One vector is turned by the same rotation once a tick. Each row is the vector after some number of ticks, and that number follows the row.
The counts run from 0 to 326.
[101 118 126 130 116 100  67 112 134 148 107 127 122 127  70 153 148 140
  51 129 109 144 130 120 153 169 136 127 121 144 101 150 134 138 107 120
 129  99 209 135 144 159 150]	285
[115 125 108 127 114 160  95 123 177 164 106 177 120 129 126 155 110 113
  86 117 104 151 109 116 138 104  94  98 172 113 116 130 159 122 118 152
 154 108 149 136 158  92  73]	190
[156 136 108 149 142 104  70 117  70 113  98 138  91 106  88 129 192 116
 107 146 154 142 135 158 132 129 133 127 140 122  64 161 143 122 121 140
 147 139 171 139 110 163 149]	201
[141 121  95 191 135 127 164 121 123 127 101 150 127 123 137 109 116 129
 105 125 176 100 137 105 137 161 135 145 178 129 100 138 199 133  86 108
 136 139 133 131  88 148 178]	115
[104 210 142 101 120 104 116 170 150  94 127 125 129 142 114 162 134 103
 180  82 166 132 119 114 140  99 133 120 111 156 168 119 118 114 101 183
 160 111 147 118 127 101 114]	53
[102 133 144 138 110 108 147 168 120 144 129 151 143 138 180 148 124 114
 181  98  90 150 132 152 121 100  91 100 140 137 158 114 144 130  96 153
 168  85 119 117 155  92 113]	138
[125 133  87 157 153  72 128 170 116  69 131  68 121  97 111 122 132 152
 173 133 119 107 160 107  90 131 128 117 105 147 131 112  83 113 131 157
  96 139 148 115 165 120 132]	255
[148 104 129 136 145 123 137 116  39  93 115 102 170 104 111 116 144 168
 135 166 169 131 119 116 133 122 106 112  95 137 149 138 141 112 171 112
 167 159  95 112 117 108 133]	123
[104 127 149 123 132  84 132  93  95 108 126 132 130 102 119 164 127 121
 183  57 146 150 143 138 121 159 185 117 106 159 176 130 132 141  87  96
 169 101 163  91 104 126 155]	132
[165 162 110 178 158 175  85 111 141 159 143 116 109 139 125 130 122 121
 104 170 108 154 117 149 154 120 123 124 145  84 126 148 147  72 134 163
 164  89 109  86 149 119 116]	107
[133 104 135 127 202 167  96 107 145 101 145 123  94 138 105 109 170 150
 117 113 100 135 118 128 167 110  79  98 103 139 101 117 114  89  93 151
 143 106 130  86 163 115 116]	102
[148  83 153 167 158 128 148  91 112 127 120 146 135  97 149 116 133 146
 150 153  82 160 159 144 113 153 173 128 129 149 152 149 129  77 172 108
 109 108  83 110 122 130 141]	213
[ 99 162 102 111 110 163  92 136 112 147 131 115  96  94 116 127 168 134
 115 141 110 207 140 108 170 107 127 115 140 116 158 105 151 107 166 109
 149  69 132 150 144 148 124]	5
[ 91 184 112  83  98 120 151 183 159 120 119  86 144  99 122 110 161 152
 188 135 160 114 131  86 143 118 115 125  94 145 157 130 124 122 164 134
 100 112 158 145 119 100 155]	258
[ 93 128 123 141  96 130 123 137 109 114 180 176 144 150 150 163 120 129
 194 125  67 150 127 138 127  87 112 139  98 112 159  85 154 124 113 129
 143 160  65 134 148  98  99]	140
[139 129 148 142 193 173 122 131 138 104 117 158 125 154 125 132 157 122
  79 178 128 121 106 150 134 130  82 156 131 139  81 112 160 114 124 142
 135 146 135 170 125 187 149]	197
[129 166 113 139 149 171 113  96 160 171 130 173 121 109  78 158 128 159
  84 154 120 139 119 125 151 159 173 132 155 133 128 163 198 115 132 101
 125 123 117 121 148 133 162]	110
[135 111  82 109 132 134 144 145  81 122 111 121 111  97 150 112 151 127
 180  88 135 132 129 167 115 122 128 107 213 110 146 108 150 170 112 120
 146  91  88  96 118  97  96]	221
[ 87  77 156  94 142 156 114  88 145  84 158 159 156 125 147 134 143 126
  80 155  99 159 139 114 156 129 109 166 125 161 156  89 115 118 177 133
 112 128 112 146  97 139  90]	92
[125 113 114  89 148 127 120 135  73 129 120 137 134  96 143 133 171 129
 180  99 105 138 130 188 126 103 125 115 181 132 153 128 138 177 137 145
 138 100  93 110 118  82  99]	222
[131 109 145 191  76  90 155 163  91 170  74  94 151 155 162 113 132 113
 130 127  97 105 122 114 136 135 137 136 123 155 120 132 163 116 123 163
 141 157 121 109  90  80 147]	34
[116  78 147 148 109 113 160 121  93 107 139 110 178  97 158 160 127 144
 148 170  90 149 113 140 126 140 126 132 134 157 183 117 131 124 174 109
 136 190  98 136 139 116 128]	39
[123  90 142 147 144 132 143  85 109 156 175 162 173  93 144 125 136 141
 124 144 105 132  97 194 140 162 113 116 182 125 123 145 135 141  87 112
 131  93 126  99 130 132 179]	317
[126 148 136 143 110 127 159 122 105 148 110  96 149 122  87 118 137 139
 127 102 125 111  87 126 154 169 186 141 129 171 146 144 175 168  99 111
 124 150 151  99  98 119 204]	31
[127 106 181 129 112  98 141  98  89 151 113 121  97 140 123 122 134 122
 143  86 120 156 137 131  90 134 192 140 115 133 164 113 109 139 130  73
 122 102  97 129  95  92 132]	130
[101 115  85 169 105 139 133 160 157 112  86 103 121 100 148 110 119 107
  73 120 147 138 116  93 174 142 114 108 163 145 125 131 159 107 142 158
 159 108 191 137 141 152 124]	290
[163 129 109 123 135 136 149 120 172 118 122  88 161 145  94 116  86 145
  95 144 191  89  82  82 102 128 119 134 141 111 117 115  91 132 156 139
  92 170 131 126 136 106 108]	72
[138  94 114 154 139 151 160 135  66  97 113 153 119 137 146  86 136 143
 194  82 116 111 148 137 130 130 114 155 120 129 133  81 173 135 118 112
 151 123  87 118  60 133 127]	219
[114 124 123 125 100 208 109 125 185 145 108 141 117 169 121 126 125 111
 121  92  72 129 120  98 195 107 108 136 119 122 115 103 160 122 122 163
 125 136 126 141  84 111  87]	188
[114  91  94  92 132  86 121 161 110  87  97 110 145  95 119 120 116 173
 136 138  86 119 164 103  87 132 111 163 122 151 122  98 112 153 173 155
 105 148 140 145  91 106  61]	171
[152 202  99 145  96 133 136 148 157 155 131 112 139 115 111 141 104 118
 160 139 157 119 108 103 121 115 131  93  94 107 138 146 159 104 146 128
 150 165 178 165 163 136 145]	158
[104  82 100  97 128  93 123 141 134  92 109 106 136  99 109 119 102 172
 123 118 115 118 138  62  80 123 108 163 121 140 124  84 106 152 151 126
  86 134 113 147 125  96  76]	172
[166  94 115 144 180 134 112  83 108  96 115 182 120 102 127 109 148 149
 157 117 108 128 131 132 125  99 118 116 131 135  95 143 155  91  97 162
 157 169  78 103 127  96  99]	18
[162  92 115 164 144 130 131 143  77 120  71 127 136  96 136  99 153 143
 145 158  92 112 141 144 118 144 120 141 155 141  76 148 186 128 132 162
 138 177 106 138  91 138 140]	118
[117 129  90 115 188 132  98 101 105 113 121 118 117  95 112 110 142 153
 151 103 131 143 149 105 127 136 129 132 123 163 142 136 128  91 120 178
 145  80 116  62 126  94 124]	307
[ 90 180 121  88 116 116 135 181 132 131 122  96 161 108 138  99 127 159
 174 135 148 126 148 108 117 116  88 110  90 119 156 129 131  95 158 141
 125  66 152 140 150 105 138]	259
[ 94 105 168 119 113 122 192 144 109 101 122 121 158 120 144 131 107 146
 128 135 159 127 105 122 125 142 109 132 116 153 193  96 148 154 138  55
 132 152 108 174 169 130 144]	41
[104 110 105 133 157 112 105 150  93  94  93  98 115 129 121 143 181 128
 114 115 149 174 143  83 157  96  89 106 106 165 130 120 132 114 155 166
 184 101 176 132 131 144 125]	1
[168  98 106 170 133 121 156 149  97 119  79 123 149  87 156 116 162 135
 132 155 114 116 131 173 126 153 129 124 193 145  90 160 176 128 127 169
 139 145 136 135  90 147 156]	117
[117 161 187 138 124 149 139 108 130 169 145  86 111 139 140 116 113  85
 130 127 102 157  83 160  87 124 151 189 158 112 139  72 128 135  90 109
 163 114  79 113 123 120 164]	230
[162 100 127 108 165 139 124 104 136 110 109 189 115  88 132 127 170 137
 159 116  94 135 134 164 118 105 124  97 160 142  82 160 136  95  97 177
 140 139  91 110 124  84  86]	17
[155 112 138 102 120 109 117 116 134 192  92 114 108 141  99 145 113 124
 122 125 140 139 142 114  71 119 165 135 111 117 103 122 115 143 174  97
  90 132 174 174 110 151 150]	78
[152 107 119 163 145 118 136  93 112 126 112 139 141  69 156 127  99 148
 122 150 109 162 163 131 120 160 165 111 150 140 152 162 133  76 182 113
 140  58 123 111 151 133 133]	212
[130 163  91 104  58 139 115 132 144 151 160 145 130 122 124 111 103 151
 171 132 109 137 146 111 113 114 153 162  98  63 151 113 115 111 179 101
  96 112 107 160  98 102 124]	262
